The rows of Y fall into 3 groups, and each row is roughly a mix of its group's hidden directions.
Y, 104 rows:
[[ -2 -13  12   4 -30 -23   8  -9 -15   0]
 [-11 -11 -16  21  19   6 -13   9  14 -18]
 [-18   2  23   5 -17  -3  24  -6  -5  17]
 [-10   9  -4  17  29  -1 -14   0  21 -11]
 [ 10 -20 -29  13  12   4  -7  11  15   5]
 [-14 -15 -23 -24   0   4 -13   4  -3  19]
 [-10   1 -26  24   4   5  10 -17 -14  11]
 [ -3  -5  10  33 -16  10   1   2 -19  12]
 [ 20 -12  23  -5  -8   4  22  -6  14  14]
 [-19 -15  -3   2  -9  22  28  11  -5   2]
 [-19 -11 -19  -2   8  13 -17  25  -8   6]
 [ 10   7   0  -5 -15 -21  14 -20  17 -20]
 [  2   7   7  21  10 -11  -6 -31 -10 -16]
 [-31   5   7  19  11   6   4 -14 -18  -1]
 [ -6 -27  -1 -15 -17  22   7  13  -7  10]
 [ -2   0 -18  11  16 -12 -29  -9   8 -16]
 [-16  -6  -2 -27   2  18   0  18 -16 -14]
 [  0  22  -9 -15 -22 -23  11  -1  12   1]
 [-30  -8 -11  22   1  19   7   5 -10  -2]
 [ 11 -28   8 -13 -21  19  10  -5  -7  -2]
 [-10   4   5 -11  17  21  13   2  30   4]
 [  4  25 -23  10  19 -12 -12 -10   3   9]
 [  9  31 -15   5  14 -12  12   1  17   4]
 [-11  -1  15 -11 -18 -17  24 -15  -5 -13]
 [-20   5   9  -3  10  32   2  20   5  -5]
 [  7 -16  -9 -40  -1   5   5   1   4  -8]
 [ -4 -10 -17  -7  14  24  -4  20 -21   5]
 [-12   4  33  23  -2   2  -3 -10   4 -12]
 [-12  -4  13   6  -5  25   0  14 -28  10]
 [-29 -10  -8  -4 -13  -7   5 -22 -18  -4]
 [  1  16  10 -10  27 -10  -7  13  22 -12]
 [ -2  24  11  -3 -21  -1  24  -4 -14 -11]
 [ 24  12  12  23 -21  15   0   6  -4  -1]
 [-14   3   6  11 -38  -2  -1   0 -17  -2]
 [ 37 -14   2   5  10  -5  -9 -14   9  -8]
 [  0  16 -10  30  14   2   6  -2  20 -14]
 [-12   3  -4  -7  33   5  15  11  19  -6]
 [  0  37   7   6   6 -20   8 -10   8   1]
 [ 21  -3  29   1   3   4  20   7  12 -15]
 [ 23  -1   5 -17   4  28   8  20   1  -6]
 [-13  12  11  22  14   5 -11 -15  -9 -23]
 [  4 -14  -6  14  -4  30 -19  15  -7  10]
 [  8  26  27  -1  -3  -2  13 -19   1  11]
 [ -9  21  16   2   4 -23  14  12  15 -15]
 [-18   5   8   6  23  14  -2  -8  29  -6]
 [ -8   0 -17   4   3  -5 -34  18   6 -14]
 [ -1  -1  25  22  -1  22   0  -4 -13  18]
 [ -2  14  28  21  -8  -3   0 -11 -12  18]
 [ 14   4  -6   9  -5 -26   4 -19  25  -8]
 [-30 -18 -13  16  -2  -7  -8  -8 -17   2]
 [ 10   6   5  38 -12  -6   8 -12   4   7]
 [ 13  25  14  20  -7 -11  13 -13   0 -14]
 [  2   7  -1 -28  13 -15  25  -9  13  -1]
 [ 10 -28  14 -27   8   2   8   7  10   0]
 [  2 -22  14  -8 -16  19   0   2 -22  14]
 [  7  24   4   1  14 -31  -2 -13   9  -9]
 [-18  10   3  -5   5 -25 -27  13   7  -6]
 [ 24  -1  20   5  17  20   4 -10   6 -16]
 [ -2  35  -8   8  11 -19   6 -13   6  -6]
 [  2   4  -1   7  15   7 -27   6  20 -24]
 [ -1  20  -8  12  -5 -26 -25 -12  -7   3]
 [  5  21   9  32   9 -13   9   5   7 -10]
 [  8  24  -2  -4  -3 -17  17 -28   5  -7]
 [-25   8 -16 -14  -5 -24 -15   6  -1  10]
 [-20 -13  -6   1  -8  -7 -20  18 -25   2]
 [  3 -10  -4  28  -7  20  17 -13 -16   0]
 [ 10  10  23  16  -2 -12   3 -26   7 -15]
 [-22 -23  -4  15  12  23  -1  11  -4  -4]
 [ 23  18   4  -2   0 -12   3 -20  16 -19]
 [ 25   3  11  -3   3  -3   5 -19  14  28]
 [  7  -1  13   9  -3  15  37  -9  -1 -13]
 [  6  26  -3 -16   7  -2   9  10 -11  27]
 [ -4 -30 -25  -8   3  -3 -16  14   1  -7]
 [  7   8  -6  36  -7 -20   1 -10  12   2]
 [ 18  -7  -7   5 -13 -14 -28  15 -11 -12]
 [ 18  -6   7 -11  -6  19  -8  32   6  -8]
 [  9  11  11  19   4  -5 -18 -12  -6 -29]
 [ 27   7  -6   5  -2  -8 -17  -4 -17 -25]
 [ 13 -13  14  12  17   2  -9 -16  28  -5]
 [ -2  16   0 -12 -14 -20  31 -11   0   0]
 [-11 -11  -9  -1   1  -9 -23  14  31   6]
 [-16   2   1  29   4  24  15  -1  -6 -13]
 [ 11  18   9  18 -23  -3 -22  -9 -11  -6]
 [  6   9  15  -7  27 -18 -11  -2  16 -16]
 [  2  -6 -15  26  -8  23   9 -11 -17   9]
 [  9  11  -7  38   3  -8   5  -8  17   1]
 [  9 -19 -15 -14  -4  23   7  18 -14  12]
 [ 18   1  -8 -27   1  17  11  20  14   3]
 [-15  18  11  -2  -7  -8  -4  11 -30  17]
 [-17 -22  -7  -7   5  20 -10  15  -7 -21]
 [ 19  -7  -5  14  20  -6 -19 -20   2 -16]
 [  5  -7  28 -15 -11 -12  -5 -27   6  -2]
 [ -2  19 -14  23 -19  15  12  -8 -13   6]
 [ 18 -12   6   2  26  -9 -27   0   8  -1]
 [ 27 -24 -13  -3  -9  12  10  -3   8  15]
 [ -4 -19  -3   4 -27  20  10  -6 -19   7]
 [-32   1   5  16   5  13  -6   7 -23  -1]
 [  7 -14  19 -11 -12  14  15  19  13  16]
 [ 26  19 -16 -12   8  -5   1 -12   9 -19]
 [-10  17   9   7 -12  12  12  14 -30   9]
 [  6 -36   7 -13   5   5  21   1   0   3]
 [  2  23  -6 -25 -13   8  23  13  -2   0]
 [  0  18   8   7   8 -32 -13 -14  10  12]
 [-14  26  -4 -25   9 -19  -3   8  -5  -6]]
One row of each group comes first, with its name. Which group is each row after those in?
[  6  20 -18 -25 -14   0   2  21   6  -7] => G
[ 7  2  0 32 11 26  9  1 10  3] => T
[-18  13  -6  19  18  -6 -24  14   6  -5] => F

[-15   8 -25 -20   9  -1 -14  15   7  16] => F
[ -8  23   5   3 -29 -15 -14  -8 -10  -6] => F
[ 27  -7 -22   6   3  -5   7  -3  20  18] => T
[ -3  -1 -10  12 -29  18 -15   9 -16  13] => F
[ 19  -1   4   0 -11 -18 -20   4  27 -12] => G
[  7 -13 -14 -11  12  12 -19  21  22  -1] => G
[  3  24  29  -5  -1   7  11 -11  -8  17] => T
[ 18  35  -2  -4  -8  -4  13 -17   3  -1] => F
[ 15  11  11  -8 -14 -18  19 -18  19   3] => G
